Here are some points:
[-1.08  0.43  0.71 -0.05 -1.25 -1.73 -0.45  2.84 -2.53 -2.62  1.17 -1.33 -1.00  0.46  0.51 -0.08
 -0.40 -0.38  1.45  1.95 -0.09 -1.06  1.92 -0.90]
[ 1.13 -2.38 -0.99  0.48 -0.27  0.52  1.02  1.86 -1.88  1.58 -1.21  0.00  0.26 -1.93 -1.13 -0.01
  0.66 -0.19  0.38 -0.39  0.47  0.57  0.36 -0.39]
[-0.18 -0.56 -0.70 -0.13 -1.37 -0.56  0.09  1.57 -1.21  0.46  0.43 -0.24 -0.45 -0.53 -0.46 -0.86
  1.43 -0.31  0.95  2.12  0.17  0.42  1.29  0.42]
[ 1.22  0.45 -0.55  1.04  1.42  0.85 -1.64  0.50  0.06 -0.14  1.00 -1.46 -0.63 -1.83  0.88  1.68
 -0.75  0.37 -1.80 -1.23 -0.30 -2.68  1.16 -0.22]
[-0.64  1.05  1.18  0.62  0.83  0.56  0.42 -1.73  1.88 -0.47  0.44  0.16 -0.46  1.15  0.04 -1.75
 -1.60  0.39  1.01 -0.31  0.38  0.45 -2.25 -0.31]
[ 0.21  0.75  0.97  0.66  1.39  0.94 -0.55 -1.51  1.84 -0.45  0.45  0.01 -0.42  0.23 -0.62 -0.18
 -1.25  0.98 -0.11 -1.41  0.33  0.10 -1.67 -0.34]
[ 1.14  3.90  1.27 -0.15  1.83  1.44 -1.49 -2.13  2.83 -1.89  1.95 -1.51 -1.08  0.82  2.68 -1.12
 -2.69 -0.52  0.12  0.53 -1.65 -2.72 -1.30 -0.37]
[-0.12  0.03 -0.60  0.69 -0.15 -0.26 -0.81  0.67 -0.49 -0.05  0.98 -0.75 -0.64 -0.52  0.59  0.74
  0.11  0.21 -0.62  0.21 -0.11 -1.06  1.33  0.36]
[ 0.25 -1.48 -1.64 -1.16 -1.74 -0.81  1.55  0.75 -1.99  1.67 -2.34  1.03  1.17 -0.65 -0.26  1.11
  2.32 -1.13 -0.47 -0.01 -0.23  1.59  1.03  0.16]
[-1.32 -1.10  0.65 -0.18 -1.24 -2.38 -0.60  3.84 -4.25 -2.87  0.13 -0.98 -0.87  0.13 -0.60  1.61
 -0.59 -0.08  0.77  0.23  0.47 -0.35  2.61 -1.29]
[ 0.02 -0.61  0.18  0.62  0.60  0.04 -0.75  0.12  0.06 -0.43  0.37 -0.48 -0.24 -0.32 -0.52  0.84
 -0.89  1.05 -0.37 -1.14  0.65 -0.26  0.01 -0.15]
[ 1.46  0.72  0.03  0.19  0.32  0.80 -0.37  1.49 -0.73 -0.70  0.87 -1.80 -0.95 -1.50  0.65 -1.55
 -0.79 -0.60  0.65  1.65 -0.64 -2.26  0.56 -0.79]
[ 1.84 -1.60 -0.82  0.19 -0.39  0.11  0.24  4.01 -3.92 -0.50 -0.78 -2.18 -0.61 -2.78  0.18  0.41
 -0.47 -1.04  0.34  0.00 -0.13 -1.52  1.60 -1.85]
[-0.72 -0.36  0.53  1.48  0.91  0.26 -0.70  0.30  0.71 -0.43  1.52 -0.69 -0.88  0.00 -0.48 -0.92
 -1.37  0.68  0.39  0.13  0.81 -0.62 -0.21  0.11]
[ 0.25 -0.75 -0.47 -0.04 -0.25  0.41  0.51 -0.33  0.74  1.67  0.06  0.71  0.24 -0.37 -0.73 -1.72
  1.00 -0.16  0.59  1.56  0.15  0.60 -0.31  1.00]
[-0.21 -1.32 -0.54 -0.48 -0.51 -1.01  0.59  1.47 -2.33 -0.26 -1.49 -0.26  0.41 -0.58 -0.09  1.78
 -0.08 -0.20 -0.52 -1.38  0.29  0.55  1.02 -0.60]
[ 0.48  0.54  0.48  0.12  0.65  1.04  0.40 -0.92  1.21  0.30  0.04  0.19 -0.23  0.35  0.12 -1.57
 -0.55 -0.01  0.64  0.54 -0.12  0.30 -1.32  0.00]
[ 0.21  1.19 -0.49  0.97  0.62  0.73 -0.80 -0.89  2.02  0.42  1.73 -0.90 -0.54 -0.32  0.76 -0.60
 -0.29  0.38 -0.79  0.52 -0.17 -1.27  0.05  0.52]
[ 0.10 -0.74 -0.49 -0.76 -1.19 -1.66 -0.10  2.71 -3.44 -1.61 -0.76 -0.29  0.14 -0.39  0.78  2.42
  0.56 -0.66 -0.28 -0.06 -0.37 -0.60  2.52 -0.50]
[-0.17  0.34  0.96 -0.72 -0.71 -0.86  0.37  2.72 -3.21 -2.08 -0.10 -0.82 -0.52  0.56  0.51 -0.87
 -0.66 -1.42  1.56  1.07 -0.64 -0.60  0.77 -1.70]
[ 0.22  0.76  0.89  0.90  0.81  0.51 -1.09  1.21  0.22 -1.27  1.98 -1.74 -1.49 -0.46  0.06 -1.97
 -1.55  0.02  0.98  1.56 -0.08 -1.93  0.26 -0.63]
[-0.34  0.61 -0.40 -0.49 -0.64 -0.62  0.02 -1.07  1.04  0.12 -0.12  0.59  0.81  0.96  0.76  1.04
  0.95  0.18 -1.02 -0.54 -0.54  0.17  0.41  0.43]
[-1.03  0.02  0.29 -0.09 -1.31 -0.62  0.52  0.49 -0.50 -0.10  0.47  0.30 -0.29  0.87  0.44 -1.76
  1.07 -0.60  1.89  2.65 -0.23  0.26  0.39  0.62]
[ 0.41 -0.47 -0.09  0.99  0.99  1.27 -0.23 -1.31  2.20  1.67  0.95  0.39 -0.10 -0.53 -0.75 -1.42
 -0.50  0.60  0.11  0.79  0.40  0.10 -1.07  1.18]
[ 0.44 -1.19 -1.34 -0.50 -1.57 -0.65  0.40  2.24 -3.23  0.55 -0.57 -0.25 -0.06 -1.25  0.62  0.70
  1.57 -0.98  0.33  1.35 -0.32 -0.49  2.23  0.28]
[-0.15  0.49  0.37  0.11  0.61  1.18  0.54 -2.09  2.61  1.40  0.43  1.02 -0.07  0.95 -0.29 -3.11
  0.24 -0.12  1.01  1.17 -0.01  0.77 -1.89  0.73]
[-1.91 -1.52  0.35 -0.06 -0.82 -1.07 -0.27 -0.59 -0.11  0.03 -0.29  1.67  0.53  0.82 -1.59  0.97
  1.28  0.93  0.61 -0.25  1.48  2.03  0.34  1.36]
[ 0.81 -1.35  0.14  2.47  1.71  1.20 -1.17  1.19 -0.36  0.08  1.41 -1.30 -1.13 -2.11 -0.94  0.64
 -1.77  1.45 -0.08 -1.13  1.04 -1.48  0.13 -0.36]
[-1.69 -2.26  0.63  0.63 -0.45 -1.83 -0.28  3.30 -3.36 -1.94  0.23  0.01 -0.41  0.22 -1.61  0.94
 -0.45  0.21  1.20 -0.57  1.58  0.35  1.28 -0.94]
[-1.51 -0.45 -0.06 -0.28 -0.78 -1.07  0.29 -0.94  0.28  0.43 -0.52  1.24  0.65  0.99 -0.46  1.04
  1.00  0.48 -0.15 -0.55  0.39  1.48  0.16  0.77]
[-0.05  0.18 -0.70 -1.22 -1.50 -1.12  0.46  0.56 -1.33 -0.28 -0.83  0.31  0.69  0.29  0.93  1.06
  1.45 -0.61 -0.23  0.34 -0.60  0.12  1.37 -0.02]
[-0.29 -1.10 -0.05  0.26 -0.09 -0.45 -0.22  1.07 -0.97 -0.07 -0.05  0.02  0.16 -0.08 -0.54  0.80
 -0.27  0.10 -0.06 -0.38  0.29  0.22  0.35 -0.06]
[ 0.40  1.59  0.32 -0.18  0.44  1.47  0.48 -2.26  2.76  1.29  0.42  0.83  0.18  0.65  0.71 -2.77
  0.82 -0.48  0.72  1.36 -0.72  0.19 -1.66  0.56]
[-0.26 -1.13 -0.21 -0.48 -0.74 -0.71  0.20  1.15 -1.67 -0.03 -0.80  0.18  0.31 -0.19 -0.52  1.00
  0.28 -0.03 -0.02 -0.21  0.19  0.75  0.75 -0.10]
[ 1.56  1.30 -0.90 -1.00  0.67  1.01  1.10 -3.35  2.90  1.51 -2.09  1.04  1.35 -0.05  1.45  1.12
  0.65 -0.11 -1.86 -2.13 -1.01  0.68 -1.67  0.47]
[ 0.33  0.10 -0.78  0.04  0.55  0.50 -0.33 -1.49  1.51  1.35 -0.03  0.81  0.73 -0.20  0.31  1.12
  0.59  0.08 -1.55 -0.89 -0.27 -0.15 -0.08  0.97]
[-0.33 -0.91  0.45 -0.37 -0.25 -0.53  0.39  1.02 -1.57 -0.37 -0.90  0.48  0.31  0.53 -0.67  0.37
 -0.07 -0.40  0.45 -0.39  0.06  0.98 -0.32 -0.58]
[ 0.60  0.52  0.06 -0.18  0.13 -0.62 -0.56  1.72 -1.94 -1.89 -0.02 -1.33 -0.48 -0.78  1.25  1.74
 -1.05 -0.24 -0.73 -0.79 -0.64 -1.87  1.58 -1.06]
[-0.53 -0.50  0.03  0.27 -0.29 -0.83 -0.23  1.45 -1.02 -0.62  0.17 -0.50 -0.23  0.03 -0.40  0.66
 -0.30  0.11 -0.16 -0.35  0.17 -0.02  0.74 -0.62]
[-0.26 -0.49 -0.46 -0.12 -0.19  0.09  0.28 -0.96  0.86  1.37 -0.16  0.99  0.59  0.34 -0.37 -0.16
  0.72  0.01 -0.45  0.43  0.01  0.76 -0.34  1.22]
[-0.67  1.25  0.42 -0.34 -0.59 -0.78  0.04  0.55 -0.78 -1.36  0.49 -0.67 -0.27  0.73  1.08 -0.21
 -0.33 -0.76  0.18  0.71 -0.60 -0.82  0.53 -0.56]
[-0.51  1.62 -0.36 -0.38 -0.73 -0.36 -0.64 -0.75  0.91 -0.12  1.28 -0.17  0.15  0.62  1.68  0.50
  0.50 -0.58 -0.26  1.36 -0.88 -0.91  1.20  0.80]
[-1.69 -0.98  0.17 -0.14 -0.10 -0.56  0.21 -1.87  1.45  0.64 -0.45  2.15  0.95  1.33 -1.80  0.62
  1.23  1.01 -0.12 -1.13  1.50  2.50 -1.12  0.99]
[-0.50 -0.79 -0.64  0.04 -0.25  0.00 -0.25 -1.16  1.39  1.54 -0.29  1.02  0.63  0.01 -1.12  0.97
  1.40  0.97 -1.05 -0.81  0.63  1.50 -0.05  1.04]
[ 0.36 -1.19  0.71  0.10  0.56 -0.17 -0.16  1.50 -2.09 -1.36 -0.52 -0.25 -0.40 -0.28 -1.31  0.41
 -1.22  0.02  0.53 -1.38  0.72  0.14 -0.29 -1.32]
[-0.18 -0.42  0.74  0.12 -0.03 -0.66 -0.43  2.12 -1.64 -1.61  0.62 -0.82 -0.73  0.01 -0.53 -0.42
 -1.08 -0.08  0.89  0.65  0.28 -0.59  0.74 -0.78]
[-0.10 -0.10 -0.20 -2.13 -1.57 -0.78  1.91 -0.18 -1.20  0.70 -2.46  1.57  1.31  1.15 -0.03 -0.55
  1.85 -1.47  0.77  0.54 -0.62  2.14 -0.40 -0.44]
[-1.39 -0.76  0.17 -1.44 -1.67 -1.69  0.71 -0.08 -0.92 -0.12 -1.16  2.08  1.06  1.65 -0.94  0.62
  1.79 -0.08  0.87  0.75  0.25  2.05  0.57  0.65]
[ 0.30  0.92 -1.09 -0.02  0.10  1.07 -0.48 -2.96  3.16  2.55  0.90  1.23  0.73  0.17  0.57 -0.01
  1.40  0.08 -1.24  0.66 -0.52  0.14 -0.22  2.16]
[-1.18 -1.00  0.46  1.16  1.06  0.01 -0.60 -0.75  1.22  0.08  0.72  0.91  0.11  0.35 -1.41  0.34
 -0.29  1.23 -0.13 -1.42  1.52  0.54 -0.83  0.45]
Then 16 other points, each followed by its number:
[ 0.17  0.76 -0.26 -0.40 -0.49 -0.60 -0.44  0.59 -0.78 -0.97  0.16 -0.61  0.02 -0.06  1.24  1.27
  0.11 -0.17 -0.61 -0.22 -0.59 -1.07  1.30 -0.36] 0
[ 0.15  0.55  0.67 -0.11  0.24  0.58  0.46 -0.04  0.24 -0.10  0.15  0.16 -0.46  0.45  0.30 -1.87
 -0.29 -0.39  1.38  1.33 -0.35  0.08 -0.57 -0.12] 1
[-0.65 -0.78 -1.14 -0.66 -1.28 -0.41  0.71 -0.93  0.52  2.14 -0.50  1.65  0.89  0.55 -0.38 -0.27
  2.26 -0.06 -0.06  0.98  0.05  1.60  0.36  1.63] 2
[-0.13  0.02 -0.19  1.22  0.33 -0.10 -0.55  1.15 -0.39 -0.60  1.25 -1.57 -1.05 -0.57  0.44 -0.44
 -0.86  0.36 -0.18  0.14  0.16 -1.37  0.64 -0.35] 3
[ 0.13 -0.22 -0.27  0.12 -0.86 -0.58 -0.24  2.50 -1.85 -0.75  0.78 -1.27 -0.89 -0.76 -0.18 -0.80
  0.29 -0.47  0.87  1.91 -0.01 -0.67  1.51 -0.48] 4
[ 1.34  3.73  0.18 -1.55  0.41  1.31 -0.50 -3.78  3.91 -0.03  0.51  0.04  0.13  1.24  2.13 -1.13
  0.05 -0.79 -0.16  1.31 -1.98 -0.43 -1.37  0.63] 5
[ 0.52 -0.28 -0.44 -0.42 -0.49 -1.06 -0.46  2.17 -2.58 -1.48 -0.42 -0.64 -0.07 -0.71  1.00  2.28
  0.05 -0.44 -0.65 -0.34 -0.42 -1.20  2.16 -0.53] 6
[-0.39  0.00  1.05  1.00  1.09 -0.07 -1.25  0.49 -0.34 -1.97  0.88 -0.88 -0.85  0.07 -0.27  1.20
 -1.88  1.04  0.03 -1.37  0.75 -0.78 -0.11 -0.80] 7
[-1.63 -0.58  0.61 -0.98 -1.59 -1.18  2.06 -0.30 -0.79  0.08 -1.36  1.72  0.59  2.00 -0.82 -1.79
  0.82 -0.69  2.24  1.00  0.48  2.76 -1.31 -0.07] 8
[-0.08  0.02 -0.85 -0.87 -1.51 -0.48 -1.19 -1.34  1.10  1.34 -0.03  1.09  1.10  0.30  0.31  2.14
  3.26  0.51 -1.55 -0.15 -0.63  1.01  1.53  2.14] 9
[-0.03  1.91  1.51 -0.31  1.31  0.36 -0.53 -1.59  1.55 -1.73  0.41 -0.31 -0.25  1.37  0.66 -0.30
 -2.15  0.10 -0.14 -0.90 -0.35 -0.72 -1.60 -0.55] 10
[-0.79 -0.42  0.26 -0.51 -0.11 -0.65  1.03 -0.49 -0.69 -0.10 -1.68  1.00  0.73  0.95  0.13  1.20
  0.19 -0.03 -0.03 -1.61  0.01  1.51 -0.99 -0.25] 11
[ 0.73 -0.30 -0.93 -1.24 -0.69  0.30  0.76 -0.89  0.35  1.75 -1.41  0.83  0.99 -0.41 -0.10  0.14
  1.45 -0.29 -0.69  0.03 -0.49  1.08  0.07  0.47] 12
[ 0.06  1.80  1.06  0.91  1.26  0.20 -1.30  0.33  0.24 -2.16  1.69 -2.05 -1.16  0.08  1.28 -0.21
 -2.29  0.47 -0.27 -0.39 -0.41 -2.53  0.09 -1.12] 13
[ 0.94 -0.54  0.05  0.38  0.66  0.68 -0.37  0.62  0.06  0.04  0.18 -0.71 -0.24 -0.85 -0.45 -0.22
 -0.75  0.26 -0.17 -0.42  0.12 -0.50 -0.23 -0.48] 14
[ 0.65 -0.87 -0.87  0.05 -0.61  0.50  0.52  0.69 -0.84  1.25 -0.28 -0.49 -0.18 -1.21 -0.12 -1.08
  0.83 -0.26  0.27  1.06  0.12  0.15  0.22  0.32] 15
Which three of these numbered points are nearest to each point below, ignoring the 2 directions in which the first points spread most? Their numbers follow each, nearest first.
[ 0.83  3.61  0.46 -1.17  0.80  1.53 -0.20 -4.61  4.65  0.54  0.59  0.76  0.35  1.72  2.16 -1.72
 -0.26 -0.64  0.07  1.10 -1.67 -0.35 -2.32  1.17] > 5 0 1
[ 0.51  0.75  0.33  0.63 -0.01 -0.47 -3.10  1.78 -1.09 -2.15  1.98 -2.23 -1.03 -0.96  1.23  2.97
 -0.34  0.71 -1.46 -0.82 -0.70 -2.50  2.85 -0.01] > 9 6 0
[ 1.46  0.34  0.12  0.81  1.65  1.56 -0.83 -0.66  1.49  0.09  0.71 -1.27 -0.47 -0.96  0.39 -0.50
 -1.74  0.65 -0.88 -0.60 -0.03 -1.38 -0.86 -0.19] > 14 12 3
[-0.35 -0.05  0.52 -0.64 -0.56 -0.06  1.08  0.15 -0.42  0.20 -0.52  0.91 -0.02  0.95 -0.16 -1.83
  0.47 -0.65  1.68  1.57 -0.20  1.14 -0.48  0.11] > 1 8 4
[-0.94 -0.08 -0.12  0.09 -0.13 -0.05 -0.14 -1.84  2.59  1.11  0.27  1.49  0.39  0.86 -1.25 -0.60
  1.59  1.25 -0.36  0.23  0.74  1.46 -0.56  1.26] > 3 4 2
[-0.25 -1.18 -1.22 -1.24 -1.88 -0.90  0.60  0.69 -1.52  1.34 -0.91  1.23  0.75  0.06 -0.32  0.43
  2.41 -0.49  0.24  1.39 -0.09  1.35  1.56  1.01] > 2 4 15
[ 0.21  0.16  0.43  0.92  1.61  0.86 -0.59 -1.81  1.96 -0.32  0.38  0.10 -0.23  0.26 -0.95  0.37
 -1.11  1.43 -0.78 -2.25  0.84  0.17 -1.71 -0.23] > 7 11 14
[ 0.49 -1.22 -1.53 -0.70 -1.23 -0.72  0.99  1.19 -2.19  1.05 -1.80  0.34  0.73 -1.11 -0.05  1.55
  1.66 -0.93 -0.69 -0.28 -0.21  0.63  1.33 -0.14] > 12 6 14
[-1.36 -0.34  1.05 -0.20 -0.85 -1.08  1.22  0.99 -1.55 -1.26 -0.44  0.37 -0.31  1.40 -0.47 -1.48
 -0.66 -0.55  2.22  0.64  0.47  1.31 -0.79 -0.89] > 8 1 10
[ 0.69 -0.89 -0.30 -0.01  0.05  0.48  0.22  0.10  0.29  0.95 -0.44  0.23  0.32 -0.54 -0.80 -0.43
  0.35  0.16 -0.04 -0.13  0.18  0.61 -0.41  0.05] > 14 15 3
[-0.95 -0.23 -0.60 -1.24 -1.84 -1.57  0.87 -0.02 -0.54  0.19 -1.00  1.24  1.17  1.38  0.26  0.83
  1.96 -0.42 -0.19  0.22 -0.40  1.27  0.92  0.32] > 0 13 2
[ 0.09  0.13  0.06  0.92  0.55 -0.15 -1.36  1.76 -1.16 -1.26  1.60 -1.69 -1.15 -0.75  0.62  0.64
 -1.50  0.24 -0.33  0.00 -0.07 -2.11  1.45 -0.41] > 3 13 6
[-0.60  0.21 -0.42 -0.69 -1.02 -1.07  0.27 -0.23 -0.02 -0.13 -0.34  0.54  0.76  0.97  0.56  0.96
  1.00 -0.13 -0.60 -0.18 -0.46  0.35  0.79  0.12] > 0 13 6
[ 0.48  1.05  0.41 -0.78  0.11  0.68  0.76 -1.05  0.66  0.28 -0.62  0.53  0.30  0.66  0.40 -1.29
  0.14 -0.53  0.55  0.66 -0.62  0.57 -1.08 -0.28] > 1 12 4
[ 1.67  1.20 -0.51 -0.56  0.74  1.14  0.77 -1.84  1.46  1.01 -1.20  0.08  0.64 -0.68  1.14  0.30
 -0.54 -0.67 -1.20 -0.68 -0.96 -0.28 -1.02 -0.20] > 12 6 0
[-1.09 -0.96  0.24 -0.70 -0.71 -1.21  1.28  0.36 -1.85 -0.42 -1.98  1.08  0.75  1.10 -0.10  1.38
  0.44 -0.31  0.32 -1.33  0.13  1.83 -0.54 -0.40] > 11 10 13
[-1.34 -0.28  1.81 -0.50 -0.72 -1.58  0.32  2.86 -3.21 -3.03  0.31 -0.26 -0.85  1.50 -0.63 -1.25
 -1.82 -0.90  2.49  1.25  0.17  0.15  0.38 -1.60] > 8 1 10
[-0.27  0.87  1.16  1.27  1.77  0.24 -1.85 -0.10  1.18 -1.82  1.75 -1.19 -1.00 -0.10 -0.14  1.01
 -2.35  1.32 -0.60 -1.43  0.50 -1.60 -0.21 -0.72] > 7 13 11
[ 0.42 -2.13 -0.99  0.40  0.01  0.51  1.32 -0.70  0.32  2.60 -1.60  1.55  1.18 -0.77 -1.65  0.20
  1.27  0.40 -0.50 -1.28  0.72  1.84 -1.06  0.84] > 14 15 3
[ 1.03 -0.66 -0.07  1.06  1.14  1.17 -0.81 -0.08  1.12  0.72  0.72 -0.40 -0.29 -1.24 -0.73  0.04
 -0.70  0.95 -0.30 -0.67  0.45 -0.52 -0.40  0.15] > 14 3 12
[-0.64 -1.02 -1.09 -1.04 -2.46 -1.10  1.22  1.07 -1.21  1.42 -0.63  1.12  0.48  0.26 -1.02 -1.27
  3.05 -0.73  1.32  2.87  0.14  2.07  1.13  0.92] > 4 2 1
[ 0.25 -1.19 -0.06 -1.06 -0.76 -0.37  0.96  1.25 -1.75  0.30 -1.36  0.82  0.68  0.36 -0.68 -0.44
  0.55 -0.98  0.69  0.79 -0.06  1.33 -0.04 -0.34] > 1 14 4
[ 0.19  1.25  0.17  0.38  0.95  1.67 -0.27 -3.20  4.46  1.94  1.25  0.69 -0.05  0.38 -0.35 -2.81
  0.46  0.59  0.16  1.46 -0.10  0.17 -1.78  1.51] > 4 2 1
[-1.44 -0.40  0.13 -0.26 -0.75 -1.21  0.23 -0.38 -0.24 -0.09 -0.43  1.01  0.49  1.02 -0.39  1.09
  0.73  0.39  0.07 -0.47  0.35  1.18  0.31  0.38] > 13 3 7
[ 0.85 -0.82 -0.51  0.51 -0.21  0.42 -0.07  1.95 -1.80  0.08  0.27 -1.53 -0.83 -1.67  0.09 -0.61
 -0.28 -0.17  0.34  0.72  0.14 -0.86  0.73 -0.39] > 15 14 12
[-0.16  1.31  0.09 -1.22 -0.43  0.51  1.69 -3.05  1.95  1.75 -1.15  2.06  1.22  1.72  0.63 -1.83
  1.35 -1.00  0.60  0.67 -0.75  1.59 -2.15  0.79] > 1 8 5
[ 0.41 -2.14 -1.03  0.06 -0.28  0.37  1.48 -0.47 -0.03  2.53 -1.87  1.55  1.26 -0.71 -1.61  0.15
  1.45  0.19 -0.41 -1.12  0.67  1.99 -0.89  0.72] > 14 15 3
[-0.18  0.69  0.62 -0.98 -0.63 -0.19  0.97  0.23 -0.80 -0.32 -0.56  0.52  0.28  1.06  0.33 -1.46
  0.39 -1.13  1.22  1.04 -0.65  0.59 -0.53 -0.62] > 1 8 4
[-0.64 -0.11  0.49  1.30  1.34 -0.23 -1.97  0.03  0.43 -1.54  1.17 -1.19 -0.53 -0.51 -0.15  2.93
 -1.78  1.09 -1.86 -2.58  0.79 -1.01  0.64  0.00] > 7 13 6
[ 0.68  0.00  0.04  1.27  1.66  1.83 -0.10 -2.03  2.92  1.65  0.71  0.09 -0.25 -0.76 -0.57 -1.49
 -0.86  0.74 -0.34 -0.53  0.39 -0.16 -1.92  0.63] > 14 3 15
[ 0.12  2.09  1.69  0.06  1.72  0.62 -0.87 -1.62  1.82 -1.89  0.77 -0.64 -0.47  1.15  0.69 -0.27
 -2.64  0.32 -0.26 -1.03 -0.36 -1.15 -1.70 -0.64] > 10 11 13
[ 0.62  1.74  0.44  0.23  1.40  2.19  0.23 -3.70  4.34  1.75  0.53  1.02  0.04  0.64  0.53 -2.48
 -0.01  0.46  0.24  0.71 -0.51  0.36 -2.42  1.17] > 1 4 2
[ 1.02  0.67  0.85 -0.39  1.42  0.85  0.42 -0.58  0.43 -0.77 -1.25  0.01  0.18 -0.13  0.28  0.19
 -1.35 -0.20 -0.11 -1.71 -0.25 -0.16 -1.56 -1.40] > 11 10 14
[ 0.22  1.31  1.00 -0.02  0.48  0.08 -0.79  0.83 -0.43 -1.78  0.97 -1.37 -0.79  0.04  0.67 -0.54
 -1.33 -0.04  0.34  0.43 -0.47 -1.54  0.33 -0.99] > 13 0 1
[-0.18 -0.76 -0.91 -1.46 -1.68 -1.06  1.33  0.36 -1.52  0.65 -2.10  0.76  0.99  0.13 -0.02  0.96
  1.66 -0.52 -0.36 -0.13 -0.31  1.68  0.85 -0.28] > 12 0 6
[-0.14 -0.68 -0.08 -0.57 -0.38  0.25  1.17 -0.16  0.35  1.29 -0.72  1.25  0.48  0.52 -0.82 -1.84
  0.96 -0.77  1.09  0.98  0.19  1.54 -0.92  0.33] > 1 4 15
[-0.99 -2.02 -1.15 -0.86 -1.97 -1.50  0.89  1.45 -2.52  1.31 -1.46  1.29  0.83 -0.13 -0.84  1.21
  2.55 -0.41  0.33  0.29  0.40  1.72  1.70  0.72] > 2 3 4
[-0.80  0.69  1.03 -1.47 -0.49 -2.32  0.06  2.05 -2.29 -4.15 -0.98 -0.36 -0.21  1.77  0.93  2.04
 -0.76 -0.70  0.46 -1.53 -0.08 -0.59  0.75 -1.59] > 10 11 13
[-3.01 -1.30  1.24  0.21 -1.50 -1.02 -0.16  2.08 -1.91 -0.95  1.64  0.75 -1.10  1.94 -1.82 -2.81
  0.70 -1.07  3.36  2.78  1.02  1.33  0.83 -0.20] > 8 1 4
[-0.05  1.09  0.28  1.05  1.36  0.93 -0.63 -2.11  3.52  0.76  1.20  0.04 -0.10  0.37 -0.16 -0.85
 -0.48  0.95 -0.83 -0.51  0.09 -0.39 -1.40  0.57] > 3 14 13
[-0.63 -0.85 -0.06 -1.16 -1.30 -0.68  1.19 -0.09 -0.22  1.00 -1.03  1.66  0.84  1.06 -1.13 -1.31
  1.66 -0.47  1.10  1.39  0.19  2.15 -0.30  0.66] > 1 4 2
[ 1.16  0.29  0.46  0.17  1.32  1.19 -0.48 -0.11  0.54 -0.18  0.10 -0.57 -0.14 -0.38  0.11 -0.33
 -1.48 -0.08 -0.41 -0.41 -0.21 -0.70 -0.87 -0.58] > 14 12 11
[ 0.14 -2.77 -0.49  1.24 -1.25 -0.69  0.66  4.36 -5.06  0.01 -0.18 -1.40 -1.05 -2.28 -1.19 -0.26
  0.08 -0.47  1.82  1.24  0.88  0.00  1.59 -1.23] > 15 4 14
[-0.19 -0.05 -0.33 -0.85 -1.22 -1.17  0.20  1.85 -2.56 -1.12 -0.22 -0.61  0.07  0.06  0.88  0.66
  0.13 -0.78  0.09  0.82 -0.48 -0.62  1.80 -0.56] > 0 2 12
[-0.44  0.32  0.22 -2.20 -1.47 -0.62  1.29 -0.95 -0.09  0.63 -1.51  2.05  1.38  1.95 -0.19 -1.16
  1.95 -1.05  0.91  1.28 -0.63  2.12 -0.57  0.36] > 1 8 5
[ 1.82  1.73  1.04  0.74  2.62  2.02 -0.85 -0.87  1.50 -1.02  0.46 -1.61 -0.80 -0.89  0.94 -0.25
 -2.93  0.38 -0.60 -1.55 -0.36 -1.93 -1.62 -1.57] > 11 14 13
[-1.55  0.64  1.03 -1.27 -0.88 -0.84  0.88 -1.51  0.75 -0.08 -0.58  1.85  0.72  2.43 -0.56 -1.41
  0.63 -0.32  1.26  0.80  0.03  1.98 -1.28  0.35] > 8 1 10
[-0.10  1.79  1.28 -0.72  0.97 -1.06 -0.73  0.43 -0.02 -3.93 -0.04 -0.90 -0.57  1.41  1.42  1.79
 -1.82 -0.03 -0.38 -2.17 -0.29 -1.70 -0.14 -1.35] > 10 11 13
[-0.31 -1.32 -1.10 -0.12 -0.69 -0.95  0.08  0.34 -1.03  0.73 -1.22  0.60  0.82 -0.61 -0.01  2.73
  1.48  0.04 -1.14 -0.98  0.39  0.87  1.30  0.88] > 6 0 3
[-1.49 -0.30  0.46 -1.32 -1.02 -1.18  1.39 -1.64  0.44  0.15 -1.91  2.66  1.24  2.07 -1.18  0.77
  1.63 -0.02  0.80 -0.73  0.44  3.16 -1.38  0.36] > 10 11 13
[-0.73 -1.60 -0.76  0.40 -0.82 -0.73  0.54  1.10 -0.86  0.90 -0.52  0.43  0.38 -0.10 -1.00  0.54
  1.10  0.29 -0.18 -0.65  0.60  1.28  0.48 -0.04] > 3 14 2
[ 0.65 -0.08 -0.04  1.18  1.51  1.77  0.05 -2.23  3.02  1.89  0.57  0.33 -0.11 -0.66 -0.63 -1.51
 -0.56  0.75 -0.32 -0.44  0.42  0.15 -1.97  0.80] > 14 3 15
[-1.30  0.03 -0.02  0.24 -0.66  0.07  0.21 -1.33  1.79  1.51  0.79  0.86 -0.03  0.78 -0.25 -2.19
  1.56  0.07  1.13  2.16  0.27  0.68 -0.39  1.70] > 4 2 1
